Here are some numbered points:
[-70  -2 -48 -10  13 -66   6  12 -25 -17  11 -23   4   2   3  18  11  13 -24 -53 -57 -38   4 -23 -22   4 -46  -4   3 -21 -27 -30 -46   3   4  38  -2  70  -1 -43 -25 -22 -36  16 -28 -36  -8  51 -48 -67 -40 -11   3  11  55 -27 -62   2  49  43  -1   8 -21  -1  24 -63 -33   0 -37  -4   2 -18  32 -19  -6   5 -22  -2  44 -73 -40  18  -4  51 -24  51 -54  16  -2] 0
[-34 -27 -35 -29  35  21 -15  34  -6   8 -42  39  23  39  28 -37  29  14   3  -8 -24   3 -35  22   5  22  36 -19  19  48   2  -3  -6  -3  32  12 -15 -16 -23  -6 -13  10  20 -28  18  22  11 -43  29 -41  39  10 -21  16  24  -6 -19  41 -52 -32  -4 -21  23 -25  22 -37  12  38  64 -31  31  16 -49  28  16 -50 -31 -29  -3 -16  27  34 -57 -25 -10 -39 -16 -18  19] 1
[-29  -2   5 -21   1   0   2   9  23 -39 -16   2   0  -1  -3  10  11  -7 -23  25   9 -34 -48 -18 -47  16   7 -14  -5 -45 -21   1 -10  48   7 -42 -18  72  -6 -26 -24  11   6 -22   4   9   3 -17   5 -72  11 -34 -15  -1 -61 -32   1  -3 -45 -29   4  -9   2   8  -8  -1   2   7  69 -18  19   6 -14 -26   2  -2  -4  -9   8  38   3   6 -36 -22  -9  41 -63 -13   5] 2
[-23 -64 -40  46 -66 -18  90 -77  26  23 -57 -41 -74 -70  58  45 -66  50  22 -11 -44  19 -43 -39  17 -58 -50  50  56  50 -38  60 -30 -65 -56 -33  49 -33 -31  10  58  63 -34 -59 -34 -31  50  11 -43 -60 -41  20 -64  56 -33  34 -50 -82   8   1 -25 -68 -37 -63 -71 -30 -40 -73 -25  54 -67  44  52  38   6  55  54  45  37 -18 -45 -78 -73   2  22  29  41 -72  57] 3
[ 27  65  21 -34 -18  21 -14  -5  39 -18  51   2 -22 -37  59 -13  -9  63 -24 -27  49 -30  42 -12 -30 -10 -10 -30  37 -44  27  40  32  -9   3 -40 -27 -15  19 -29  35  57  10  52 -23 -24  50 -11 -10  22  -2  -6  52  44 -45  32  34 -14 -18   2  14  54  -2  -1 -17  38 -15 -11  39 -31  -7  44 -15  20  -1  -8 -22 -15   8  67  -5 -19 -20   6 -22 -17 -51  -5  47] 4
[ -2  -2  17 -20  -8 -11  -3   3 -16 -26 -34  15  14  26  -9  26  -5  -4 -30 -45   8 -21 -32  20 -17  13  32 -16  -3  13  56   6  -3  49 -11  -3  -4 -20  -5 -10 -32  -2  -8  -8  19  12   1 -20  21  65  21 -41  -1   5   3 -33  19   7 -34 -47   4  -3  -5 -14   0  -8  19   8  -9 -14 -11  -6  14  63  64  25  -6 -19   9  42  19   2 -28 -26 -17   5 -45  -2  14] 5
[ 67 -12  28  -6  -4  -8  12  -2  35 -31   4  10  16  19  -6  14  -2  -2 -20 -20   1 -23  14  27 -23  -4  11  -3   5   2  69   6  15  23  -7  34 -11  14   7 -29 -24  -9  -8  -8  10  22  -9 -24  12  63   6 -32 -12  13 -24 -37   8   0  -7 -33  12  -3  24  -5   0  -3  14  -1  21 -16  -6  -4  23  70  67  18 -18 -12   1 -38   3   0  39 -35 -36 -30 -32   2  -5] 6
[  7 -15  14 -22  17  -4   6   9 -40 -16   4   4 -13  -3   8  35   0  -5 -27  -6   8 -28  18   9 -18   0   1  -7   2 -41  58   8   6  63   1  10 -12  69  -8 -27 -34  -5  21 -12  18  19  -2 -24   5  13   9 -22 -10  -4   4 -23   8   7  29 -31  10 -16   9  -8   4  13  13  -1  39  -6  -5   4  28  66 -63  30 -27 -11   9 -17   6   9 -18 -24  -9   5  56 -23  -1] 7
[ 58  34  24  13  27  13  42  59 -42 -26  54  16  58  60  15  20  29  22 -30   9  32  -9 -34  21  -9  31  20  11  15  48 -36  22  23  61  44  13   8  14   4 -10  23   3  11  45  25   4  10 -34   8 -68  12 -13  76  30  29  16  34  64 -57 -24  18  59  31  19  56 -24 -10  49  20  12  33  35  38  33  60  16 -18   9   9  -5  10  46  57 -35 -34 -25 -48  55  14] 8
[ 20 -10   9  -7   1  -1   3   2  12 -21   1  16   5   2   4 -18   6  14 -41 -68   1 -39  46   0 -29   2  -5  -1   1  65  41 -13  10  74   9  35  -3  32   0 -49 -31   2  -1  -5   0   0 -14 -35  -6 -23   5 -19   0  -1  57 -29   5  10  33 -22   3  -8  20  -1  26  -2   9   8  -8 -12   5  -4  -8  49 -20  -7 -17  -9  13  20  -4   0 -53 -34 -29 -43 -11  -1  -1] 9
[-33 -70 -36  44 -77 -11  83 -62  44  16 -60 -41 -56 -60  57  48 -72  52  13 -71 -33   9 -46 -37  17 -66 -57  61  54 -33 -65  54 -35 -33 -68  29  48  -1 -43  18  46  43 -21 -67 -31 -42  52   7 -45 -38 -43  20 -52  49  39  60 -28 -56 -38   0 -23 -74 -23 -56 -59 -34 -56 -62 -63  51 -74  70  48  65  19  46  42  56  35  -4 -35 -67 -12   4  19  -7  16 -64  61] 10
New points follow, each followed by the numbers of its three nearest points above, smallest number first.
[ 54 -66  27  20  59  22 -53  79  28 -18 -75 -43  74  80 -44 -34  64 -38  -4 -59  51  15 -21 -19   7  71  -6  14 -46  34  -9 -22  17  13  82  64  29 -56  -3  12  57 -36 -33 -63 -24 -24 -32 -21 -23  56 -23   5 -58 -20 -62  37  35  77 -31 -30  24 -50 -38 -60  56  -1 -42  67 -54  19  69 -21 -50  13  -6 -47  30  33   7 -43  -3  57 -48 -15  -3 -14 -13 -40 -34] ~ 1 5 9
[-38 -34 -28 -31  17   1 -11  51   2  -6 -40  15  44  47  17 -32  32   7  -4 -29  -3   6  64  38  -1  26  46 -26  18   9 -69  17 -17  61  25  12 -26   1 -16   8 -12   6  19 -30  23   9  15 -34  39  30  27  10 -19  25  42 -16  -3  38 -28 -29  -1 -25  23 -21  25 -43  15  49  22 -21  36  29 -34 -46  67 -44 -26 -24   4  67  34  38  27 -19  -7  -1 -27  -7  19] ~ 1 5 9
[ 53 -58  28   8  54  15 -67  73  38  -3 -68 -29  64  59 -35 -30  74 -44   4 -61  42  11  57 -30  15  74 -21   6 -44 -40  27 -35  18 -40  70 -51  27  28 -16  13  44 -41 -19 -63 -21 -11 -36  -6 -31 -47 -20  12 -67 -43  44  49  25  66 -18 -12  25 -61 -33 -52  67  25 -16  77 -42  25  74 -21 -49 -34   6 -41  34  43   1 -35 -13  66  54 -17  17 -55  17 -75 -37] ~ 1 6 9
[ 22 -11   9 -10  13 -17  18  -8  38 -11  16   3 -13 -32  10  26  10   8 -13 -23   5 -26  40  -2 -16   8 -10 -21   2 -10 -19   7  13 -39   5 -15  -8 -51   8 -34 -20  13  28  -6   5  21   1 -16   2   9   3  -7 -22 -20 -62 -27  -9 -24 -44 -15   7 -23  30  -5   3  44  30  -9 -41 -11  -3  -8  17 -55 -40  23  -6 -18  10  52   0 -15  10 -20  -8 -20  47 -26 -10] ~ 2 6 7
[-17  -4   4  -6  -3   2   6  11  27 -37  -8  12   1   3  -6  -8   8   8 -25  -8   4 -32  63   2 -34   3   4 -14  -9   8  12 -11   4  30   9  53  -9 -36   2 -36 -29  -4   8  -4   0  -2   0 -32  -3 -41   9 -25  -9   5  25 -23  10   2  11 -25  10 -14   8   3   8   9   5  10 -42  -9  14   3  -4  34 -42 -10  -6  -5  11  29   0  10  33 -23 -21  39  14  -4   3] ~ 5 7 9
[ -33   56  -63  126  -95  -88  -88  -91  -61   62   57  117  -72  -81  -85  -63  -84  -87   58   27  -68   55   -7  116   71  -81  103  127  -79   56   33  -85  -70   20  -92   62  125   19  105   67   32  -87  105   62  118  123  -88   71  119    6  109   57   66  -87    7   25  -61  -92   12   68 -108   49  119  106  -76  -53  126  -94  -29  123  -95  -93  -68    4  -13  -68  127  118 -123   40  117  -96  -27   58   53   49  -56  103  -88] ~ 5 6 9
[-26  53  -1  -4  34  -6  31  46 -38   2  38  26  54  66  20  34  38  23 -27  45  14  -6 -25  27   1  23  39   0  20  10   6  -7  16 -70  29 -69   4  19 -11 -19  14  12  -1  61  -5   8  14 -45  34 -54  33 -23  69  35 -26  22  20  44 -39 -33  11  59   6  23  51  -2  22  44  17 -18  38  12  31  18  32  25   3 -19   5 -20  26  42   2 -43 -20 -42  38  28  12] ~ 1 5 8
[  7  20 -27  -7   8  -1  11  -3  -1 -37   5   4  31  28 -12   1  -8   1 -34  59 -14 -19  22  20 -38  -4  39 -16   0 -18 -27   6  -9  16 -14  57  -9  20   4 -20 -34   2 -27  16  -1   0   5 -47  18  53  18 -46  33  12  37 -35   8  24 -37 -39  12  32   3 -10  -4 -24   7   9  17 -20   2   0  11  14  55   4 -15 -35   0  42  11   7  53 -53 -56 -76  42  26  -8] ~ 5 6 9
[-25   3  45  -8  24   7  -4  -2  22 107  -6 -70  -8 -11   3 -84  16   9 102  19  31  93  49 -84 109   1 -75  -8   9  13  50 -16  56  -6  13 -60  -3   6  -4  87 -30   8 -69  -2 -84 -75  12  -3 -69 -34 -78 107 -21  -4 -59 -20  32  -5 -68  16 108  -4 -71 -17  10  62 -62   1 -45 -12  24 -19 -86   8  43 -84   3 -23 -57   3 -78  13   0   9 100  56 -25 -24  -3] ~ 1 2 4
[ 14 -14 -11 -29  -3  -7   4  32  24 -27 -25   8  14   7   9 -14  23   5 -19 -41  -1  -5  19   6 -18  19   8 -27  -7  59 -49   9 -27  -3  23  23  -9  40  -5  -8 -15   8  24 -21  14  19   6 -15   4  14  12  -7 -20  15  14 -21 -20  20 -51 -35   3 -26  10   0   5 -18   1  18  15 -16  23  28 -40 -23  57 -27 -12  -5  11 -63  24  14 -18 -16   6  38 -13 -20  15] ~ 1 5 9
[ -49   66  -67  116  -88  -74  -87  -92    4   64   45  120  -81  -70  -85  -61  -96  -92   65   50  -74   62  -30  115   61  -81  108  127  -71   22   71  -83  -73  -11 -101  -22  124   21   96   64   33  -94  127   49  122  125  -84   74  127  -17  117   46   61  -87  -33   39  -66  -76   -7   66  -96   58  111  117  -79  -56  117  -89  -34  126  -88  -83  -69    5  -59  -63  119  114 -127    7  118  -81  -19   65   63  -54  -56  100  -80] ~ 5 6 7
[ 42  46  20  -9  54 -15  36  30 -23  -7  59  20  26  24  15  36  53  17  -1 -21   4 -17  30  20 -16  45  17 -12  21 -43   2  18  11 -69  25  58   7 -55   5 -23   8  17  15  48  15  36  25 -24  14 -63   8 -15  19  15 -37  22  -4  21 -49 -22  21  44  11   4  35  39  41  48 -52   8  41   5  14  17 -51  22  -3   0  -3   7   6  56 -66 -24   2  48  49   2  10] ~ 7 8 9
[-56  -3  44  19  27  16   7  -7 -39 100   0 -63  -1   8  -8 -94   3   8  98 -67  34  84 -57 -65  98  -2 -64   6  24 -35  32 -16  66 -38 -11  -2  -6 -61  13  86 -39   0 -73  18 -86 -85  16   4 -60  52 -82  90  -5  -1 -37 -16  50   2 -29   7 112   8 -82 -29  14  47 -76  -3 -19  -1  14 -21 -74   1 -31 -89  -3 -26 -70 -36 -81  23 -26 -11  82 -19 -47   8   2] ~ 1 4 5
[ 27  -8 -20  -7   7   5  -3  25 -51 -11 -19  17  16  15  12 -34  21   0  -5  47  -9   2 -12  17 -17  14  29 -22   5  32 -53  10 -21 -23  23  39 -23 -30  -8   4 -26  18  14 -24  20   7  15 -33  31  -1  28  -5  -7  -3  16 -24 -14  27 -15 -28  -2 -18  13  -9   3 -14  13  33  -4  -8  22  14 -33  39 -62 -23 -12 -10  14  53  18  10  54 -22   0  47  57 -21   3] ~ 1 5 7
[-15  31 -15 -46  70  -8  46  53  57  95  37 -50  52  48 -18  78  81 -17  97  42 -37  87 -78 -43  85  84 -65 -48 -15  -5   8 -19 -26 -31  70 -49 -41  24  14  77 -11 -11 -35  19 -28 -27 -27   3 -48  57 -56  93   8 -22  10 -15 -43  48 -25 -13 -49   8 -32  77  69  -7 -30  62  62 -34  73 -13  69 -50  55  83 -42 -34  40  49 -45  65 -29  -9 111 -26  49  55 -14] ~ 1 2 8
[-31   5 -64 -24   7 -38  -4   8   2 -19   1 -31   3   0   5  29  15 -19 -12 -36 -61 -18 -73 -36 -16   9 -32   2 -14  11   9  -8 -73  58  11 -12 -26 -15  -8 -14 -40 -10 -19  -7 -26 -22 -11  39 -37 -32 -24  -2   6 -17   3 -29 -66  12  48  45 -14   2 -34  10  14 -52 -37  11  -8 -18   3   0  26   6 -22  38 -19   2  48   7 -30  10  46  54 -16  37  52 -21   4] ~ 0 2 7
[ 54 -37 -14 -23  38   1  -4  32  42   4 -10   5  39  12  19 -34  28  13  -3  59 -22  16  10   0  13  31  -1 -13   2  -7 -39  18 -29  66  59  51 -34 -15 -13  -2 -10  29  47 -44  23  23  -1 -13   7  20  17  22 -19  -1  61 -26 -25  35 -31 -13 -19 -42  31   2  38 -18  22  27  54 -24  35  29 -35 -22 -23 -35 -19 -14  16  13  31  18  29  -4  15  59  41 -35  11] ~ 1 2 7
